In the data rows, the value 128 means zero.
Here is a table of points, one per row:
[129 146 119 139 129 136 177  82 120 102 163 141 119 101 156 152 137 136
  96 126 143 114 149  93 147 124 185  97 100 137  90 133]
[173 144  99 132 137 112 126 129 108 112 112 164 155 122 131 155  77 163
 122 126  99 166 111 131 152 124 134 113 112 100 134  92]
[144 127 113 172 103 135  92 115 118 152 104 130 138 139 120 147 127 116
 150 114 133 108 125 127 153 121 165 144 111 150 112 101]
[167  80 157 163 172 117 137 165 153 155 130 181 155 126 119 157 159  86
 149 121  99 162 150  78 121 165 142 148  87 101 106 103]
[162 160 116 103 137 149 135 129 110 104 154 141 129 122 102 112 106 154
 127 146 115 104 123 120 126 127 128 120 172 106 139 111]
[124 123 143 102 159 130 119 136 143  95 145 124 145 110 128 141 112  92
 155  99 115 117 117 125 136  98 145 144 147 130 161 148]
[ 79 163 123 108 127 105 138 139 139 137 148 116 157 122  91 133 134  71
 114 123 152 129  97 119 146 175 116 143 161 141 120 165]
[134 110 102 105 127 145 132 119 104  92 116 104 110 145  85 122 152 127
 127 147  95 101 161 132 182 138 166 145 167 123 158 108]
[133 156 168 133 114 108 154 144 115 162 169 115 114 126 119 117 131 122
 146 114 125 155  97 149 105  59 142 118 102 119 110 121]
[107 130  89 130 115 175 120 153 113 135  86 119 146 179 117 161 163 108
 103  96 113 143  94 175 154 162  79 108 114 104 111 125]
[122 155 130  94 118 151  56 127  88 141 181 142 137 151 130 108 117 120
 134 161 118 152  87 119 121 139 146 114 148 133 144 113]
[ 90  99 126 113 132 119 148 141  97 120 129 157 108 113 138 130 109 130
 126  74 155 143 150 131 109 110 151  38 101 143 152 141]
[ 93 102 159 139 124 152 151 113 164 143 151 122 112 117 166 114 118 111
  95 134 125 101 135 121 145 131 128 107 114 131  76 116]
[125 152 140 147 133 118 135  99  96 143 127 159 129 125 132 159 179 109
 118  93 107 134  94 110 123 122 113 158  87 118 165 153]
[112 136 155 161 183 125 131 108 154 109 129 158 126 132 147 117 107  81
 114 133 187 135  91 119 132 128 128 118 166 160 159 120]
[111 124 156 148 139 167 101 140 104 101 143  98 121 157 118 119 159 141
 145 107 163  88 120  97 121  98  97 142 142 142 144  93]
[123 131 124 145 119 136 127 150 134 137 128 115  86  93 121 107 156 124
 162 164 125 148 103 139 153 128 146 117 134 100 109  86]
[164 131 157 186  97 150 129 121 135 129 127 181 126 104 135 140 108 160
 167  81 139 101 129 129  97 179 151 146 138 123 124  79]
[100 109 119 161 134 124 127 145 130 126 102 151 130 141 107  88 169 153
 114 124 117 130 122 127  91 111 130 113 173 146 165 165]
[136 143 177 123  86 129  88 133 171 107 146 144 127  92  99 107 101 136
 149 131 137 118 120 118 126 121  82 117  98 124 123 139]
[130 166 118 135 147 151 136 136 169 163  96  72 130 132 116  91 144 128
 151 132 110 138 142 141 155 138 171 123 125 133  85 150]
[164 109 114 167 112 123 116 143 134 108 143 125 141 165 126 139 126 104
 147  96 115 130 123 100 121 150 122 106 105 151 129 171]
[114 108 112 124 121 137 117 141 117  59 166 128 132 131 147 113 114 128
  97 107  92 162 107 113 134 115 158 169 150 112 110 130]
[117 117 118 148 131 146 126 109 121 132 153 127 122 105 161 146  96 152
 135 122 123 127 113 138 144 121  96 139 117 135 119  96]
[136 115 124  97 111  82 115  83 130 158  87  97 109 110 142 158 135 147
 120 127 114 114 118 106 123 110 126 148 116 131  90 166]
[126 148 127 124 152 137 184  95 147 126 145 156 131 136 172 168 140 157
 124 148 144 125 116 133  87  82  93  99 115 118 141 108]
[146  91 141 169 120 129 108 100 168 127 134 124 166 122 123 131 124 110
 104 154 155 164 146 141 142 129 124 114 161 134 165 129]
[133 110 105 152 116 148  84 100 161  99 126  92 110  74 148 150 162  94
 122 121 126 134 154 116 122 119 121 127 153 160 145 123]
[117 127 143 139 111 138 126 138  96  83 105  82 132 148  81 117 141 100
 130 118 141 147 148  97  89 114  91 140 116 139 114  94]
[164 114  91 163 136 102 143  78 144 116 164 127 156 143 163 137 131 145
 179 111 151 153 159 161 127 122 147 134 119 131 119 100]
[111 121 110  97 153 133 145 161 149 122 150 117  90 167  99 102 156 120
 112 115 109 110  91 114 123 109 125 139 145 119 112 133]
[143 103 138 105 148  68 125 138 135 137 116  91 148 106 135 145  84 124
  82 115 124 156 121 160  96 118 135 117 153 120 106  95]
[141 120 139 125 103 114 130 120  93 137 140 164  81 120  54 150 128 146
  95 154 129 160 151  82 159 114 105 108 117 115 120 127]
[125 177 126 131 107 112  81 137 139  89 154 118 122 140 165 124 115 129
 105 125 125 157 110 149  99 155 146 147  98 132 131 135]
[119 174 119 118 127 142 102 130 175 123 127 159 145 129 108 104 135 129
  83 131 128  97 181 168 146 107 125 109  93 118 138 120]
[146 113  97 121 102 171 158 133 154 147 135 179 143 139 114  92 103 124
 104 114 147 147 141 147 125 147 128 139 128 180 150 134]
[140 137 102  74 139 124 152 141 111 162 135 148 173  55 170  81 184 104
 108 128 158 142  87 115 145 130 115 128  88 145 112  89]
[149 151  74 155 118 128 142 182 121 145 118 111 158  97 116 136 120 101
 169 154 122 114 133 127 126  99 136  68 123 161 143 106]
[133 119  91 127 147 110  96 145 128 102  83 129 163 147 124  98 128 136
  96 133 122 135 142  66 118 145 138 113  99 106 129 111]
[140 102  83 124 112 113 125 129  93 139 172 111  86 139 101  83 125  94
 103 151 111 128 140 166 101 103 102 125  90 130 147 139]
[173 121 168 139 131 106 124 128 149 163 112 147  97  97 102 122 136 144
 127 168 157 132  80 114 129 133 140 151 125 147 127 124]
[145 125 127 172 154 137 142 162 107 107 140 162 114 137 126 115 131 115
 151 134 153  81 135 111 133 150 133 134 102  86 105 128]
[136 110 135 111 109 113 167 121 126 121  86 146 128 131 120 146 130 143
 148 174 171 122 132 126  75  95 159 140 106 117 138 164]
[134 147 143 135 139 102 140 134  87 126 118 137 130  83  96 146 117 120
 136  70 128  92 123 156  99 142 131  89 142 150  85 169]
[134  64 164 128 133 143 121 122 108 115 124 119 100 104 139 116 124  65
 114 113 121 153 144 153 136 127 110 142 128 138 132  99]
[168 121 155 133 137 102 112 125 131 129 144 147 144 143 118 115 132 152
 145 137 156 149 142 140 143 115 127 161 127 131 122 173]
[137 149 114 121 181  94  78 184  94 156 117 100 108 130 181 116 135 111
 124 145 117  99 118 110 131 122 139 169 141 148 124 133]
[111 182 126 158 135 129 115 134 105 143 107 132 153 145 110 119 138 131
 112 123  78 111 134 116 102  79 167 118 147 137 136  98]
[110 108 112 161  98  75  84 120 144 100  97 131 145 154 145 115 124 120
 136 160 116  97 123 142 140 111 142 108 120 166 103 156]
[ 95 131 164 100 143 156  98  69 119 142  79 131 107 108 151 130 106 105
 194 137  99 132 123 118 177 133 128 105  95 124 116 173]
[119 158 127 119 157 135 179 112 129 159  86 105 110 143  90 163 122 131
 129 133 105 126 106 120  98 132 153 148 140 147 133 124]
[110 100 101  99 125 118 105 115 159 168 103 153 110 132 147 138 144 155
 123  81 134  87 146 110 118 145 135 167 170  77  88 142]
[134 154 163  97 102  78 176 151 181 116 144 130 106 166 116 172 112 118
 116 121  95 132 163 104 154 142 140 110 160 143 139 115]
[105 126 131 160 118 116 121 141 127 137  92 153 151 136 156 128 139 104
 112 163 157 146 153 155 124  76 118 143 156 103 125 127]
[154 125 119 124 128  90 126  96 127 152 123  63 155 137  84  92  97 115
 158 144 167 115 120 120 124 158 132 104 135  99 117 122]
[160 171 116 126 145 163 120 136 122 106 140  82 129 129 159 149 175  94
 105 150 120 103 136 180 130 133  97 100 115 117 151 132]
[162 146 141 145 129 133 153 135 137 125 120 129 110 149 152 110  87 109
 144 149 159  95 125 139 146 136  96 118 129 108 105 166]
[164  94 138 114 108 144 170 127 129  60 103  95 132 145 126 147 140 175
 121 158 132 115  93 168 150 115 119 145 143 130  98 155]
[113 157 188 108  81 108 152 143  99 145 129  77 143 138 145 155 153 122
 162 124 135 122 199 107 118 143 112 159 164 136 141 128]
[141 155 147 129 131 121  97  85 124  75 147 134 145 153  98 151 205 119
 108 142 124 115 109 158 104 166 150  81 166  85  96 162]
[125 146 114 122 123 135 126 161 159 106 146 111 109 147 130 157 107 124
 129 102 120 102 150 122 160 132 166 175  80 131 171 177]
[137 125 131 148 114 125 170  95 136 136 117 102 138 132 143  71 137 172
 137  87 139 120 123 142 147  81 126 160 142 135 139 108]
[107 141 136 140  98 105 138 162 141 132 135 139 153  63 133 114 119 141
 105 137 109 155 149 136 135 115 129 111 135  48 185 135]
[139 152 152 129 116 161 145 126 103 157  85 150 133 113 154 128  98 135
 155 105 108 134 120  99 121 150 135 141 135 107 170 169]
[144 121 114 148 154 106 204 130 149 134 122 114 122 139 151 113  98 111
 122 121  98 163 133 141 158 132  88 121 110 147 134 130]
[121 120  76 117 129 130 131 100 135 177 153 130 136 112 101 178  85 101
  93 129 149 101 133 152  73 134 110 151 149 139 125 102]
[138 168 108 132 127 134 130 116 160 114 157  98  83  95 135 125 168 131
 119 142 143 150 156 100 116 178 110 128 146 145 123 103]
[ 98 112 201 122 126 159 123 122 123 169  88  98 116 172 128 141 152 149
 117 138 142  95 146 122 185 118 101 129 110 117 149 127]
[106 139 105 151 158 123 147 103  90 114 130 164 129 122 108 119 108 134
 111 130 110 117 157 143 153 142 107 134 152 139 123 114]
[117 132 129 119 141 106 102 127  78 146 114 130 131 112 105 152 136 186
 132 137 143 128 178 172 136 144  88 107 104 149 129 106]
[ 54 148 112 176 146 124 136 163 110 134 158 136 102 137 139 128 162 146
 108 125 133 158 142 166 116 127 154 146 168 151 118 156]
[153 103 147 136 151 128 133  88 128 176 166 109 157 119 106 131 174 151
 153  83 122 164 110 117 146 106  98 109 107 101 122 112]
[138 103 127 114 145 112 118 115 130 116 128 117 133  82 113 100 156 159
  92 103 157  80 128 127 154 138 146 104 112 139 166 146]
[ 82 135 156 154 119  81 123  95 105  99 103 110 102 150 137 113  96 133
  89 135 118  73  75 126 113 151 107 115 111 127 159  74]
[132 142 154  57 105  93 133 122 136  96 104 139 134 116 126  91 147  71
 139 129 114 154 130 186 121 152 155 186 139 133 136 148]
[149 124 131  90 114 161  94 122 120 123 120 120 137 145 131 117 106 115
 127  77 174 142  92 149 134 108 182 113 159 123 147 107]
[129 148 143 113 104 185 107 135 134 142 137 101 150 122 125 134  80 109
 118 116 128 149 156 103 118 110 128 140 162 111  60 143]
[129 118 107 131  94 111 117 122 157 174 166 164 114 151 136 157 133 143
  87 141 115  90  91 105 147  84 135 137 135 144 142 131]
[174 162 135 157 170 158 137 127 147 130 130 123  84 157 130 129 106 144
 126 133 145 140 131 117 151  74 108 110 129 128 130 139]
[110 124 135 109 158 146 102 164 107 108 126  95 140 152 169 100 126 176
  84 154 144 156 162 110  76 142 137 130  91 101 117 127]
[151  87 129 127 147 116 115 146 119 161 133 136 151 110 132 174 116 147
 115 126 168 177 100  82 151  97 132 153 144 140 105 137]
[ 94  96 119 107 124 138 119 148 161 152 160 154 108 146 109 106 132  87
 147 147 106 123 130 174 102 117 177 115 112 102 109  84]
[ 93 126 117 108 136 137 136 142 147 131  96 126 133  88 112 118 104 131
 160 123 136 131 110 102 114 124 130 118 138 117 138 148]
[165 105 138 116 185 111 115 178 126 125 123 164 114 121 132 161 121 145
 142 122 130  63 151 175 120 114 111 117 163 131 129 129]
[ 97 123 140  59 102 110 148 148 120 138 112 120 155 157 152 157 134 133
 142 161 127 109 117 113 141 176 141 122 130 175 143 106]
[152 117 127 120  76 150 139 157 118 146  97 151 116 143 111 138 130 108
 106 105 129 137 119 121 125 120 141 104 111 135  99 145]
[142 142 152 118  92 147 158 122 129  99 131 167 111 116 135 109 130 139
 143 154 127  88 127 105 125 141 122 177 128 170 101 127]
[147 108 145 158 153 118 173 102 137 132 136 150 162 159 154 118 121 102
 136 111  82 111 128 150 107 111 111 151 120 107 128  91]
[137 160 103 127 152 134 154 140 130  90  86 114 128 116 135 117 128 117
 130 117 142 139 140 109 103 101  84 138 105 122 150 106]
[125 150 108  89 120 102  93 115 153 116 108 168 128 165 142 121 137 135
 162 106  95 136 123  86 154 105  57 140 158 138 106 168]
There is one direction along which these points spread out most. Take the direction at right angles to it along which they spread out most. Then take the direction at right angles to both along which they spread out most. Go by this last direction. How many in every 100 of the points above lie lower along it than each point below? Answers are rounded to whole numbers. More than half of the points above lie lower than the first one.
[113 116 128  92 163 159 117  92 123 127 153 123 151 149 116 102 115 151
 145 177  91 143 126 112  77 149 124 114 126 129 143 120] --> 47
[112 141 153 106 123 138 117 147 140 123 109 140 131 147 124 123 151 105
 123 141 142 112 144 124 145 115 137 135  96 142 132  87] --> 67
[144 101 134 132  75 118 149 129  52 147 154 150 138 127 182  65 130 128
 128 145 125 131 162 107 149 136 109  87 172 136 113 132] --> 53
[140 109 178 130 158 148 112 134 122 162 179  89 152 115 124 143 112 150
 134 147  73 110 146 118 128 147 138 109 118 146 155 166] --> 59
[ 95 135  86 130 131 107 122 105  91 146 152 134  99 120 147 155 105  88
 181 131 170 126 151 115 137 126 104 156 121  59 137 137] --> 41
[ 78 100 117 144 139 119 163  89 116 145 149 121 152 153  84  97 111 133
 103 132 132 108 154  96 157 144 130 119 105 124 142 170] --> 81
[ 98 112  91  99  74 105 157 181 156 111 181  96 134 174 151 153 119 163
 180 108 159 115  85 118 126 159 141 117 132 103 139 136] --> 21
[126 104 155 163 119 149 123 178 124 127 134 106 124  94 113 130  91 164
 104 100 127 147 108 158 139 171 113 154 130 121 142 117] --> 36
[ 45 116 102 114 163 114  99 120 145  61 121 156 118  95  80 150 143 157
 198 134 135 165 136 150 142 120 137 128 112 171 106  88] --> 37
[117 106 127 113 115 190 124 126 130 128 143 134 210 116 139 170 106 144
 134 148 126 126 130 161 114 125 117 147 112 130 107 154] --> 23
[124 173 100 116 153 117  95 117 134 176 135 130  99 148 115  83 126 159
 124 111 129 149 152 178 118 166 121 168  99 157 118 120] --> 36
[130 131 139 168 122 134 152 113  79 109 136 131 129 114 130 172 109 136
  93 167 134 161 104 125 167 143 147 154 106 116 124 128] --> 62
[156  92 103 131  92 166 115 130 125 116 117 100  99 108 110 129 145 126
 142 158 114 142 107 141  92 128 125 150  97 132 172 173] --> 47
[102 125 118 163 122 132 125 142 157 165  94 115 112 119 139 113 147 148
 158 155 107 139  91 133 108 184 121 113 174 108 151 148] --> 37
[124 113 106 111 117 137 120 102 170 104  74 103 115  81 146 135 120 138
 134 109  77  91 119  97 116 125 124 114 136 115 102 122] --> 58
[148 130 119  83 138 141 101 104 129 125 119 142  68 164 167 141 133 143
 115 114 145 202 147 141  94 162 162  85 149 133 145 114] --> 19
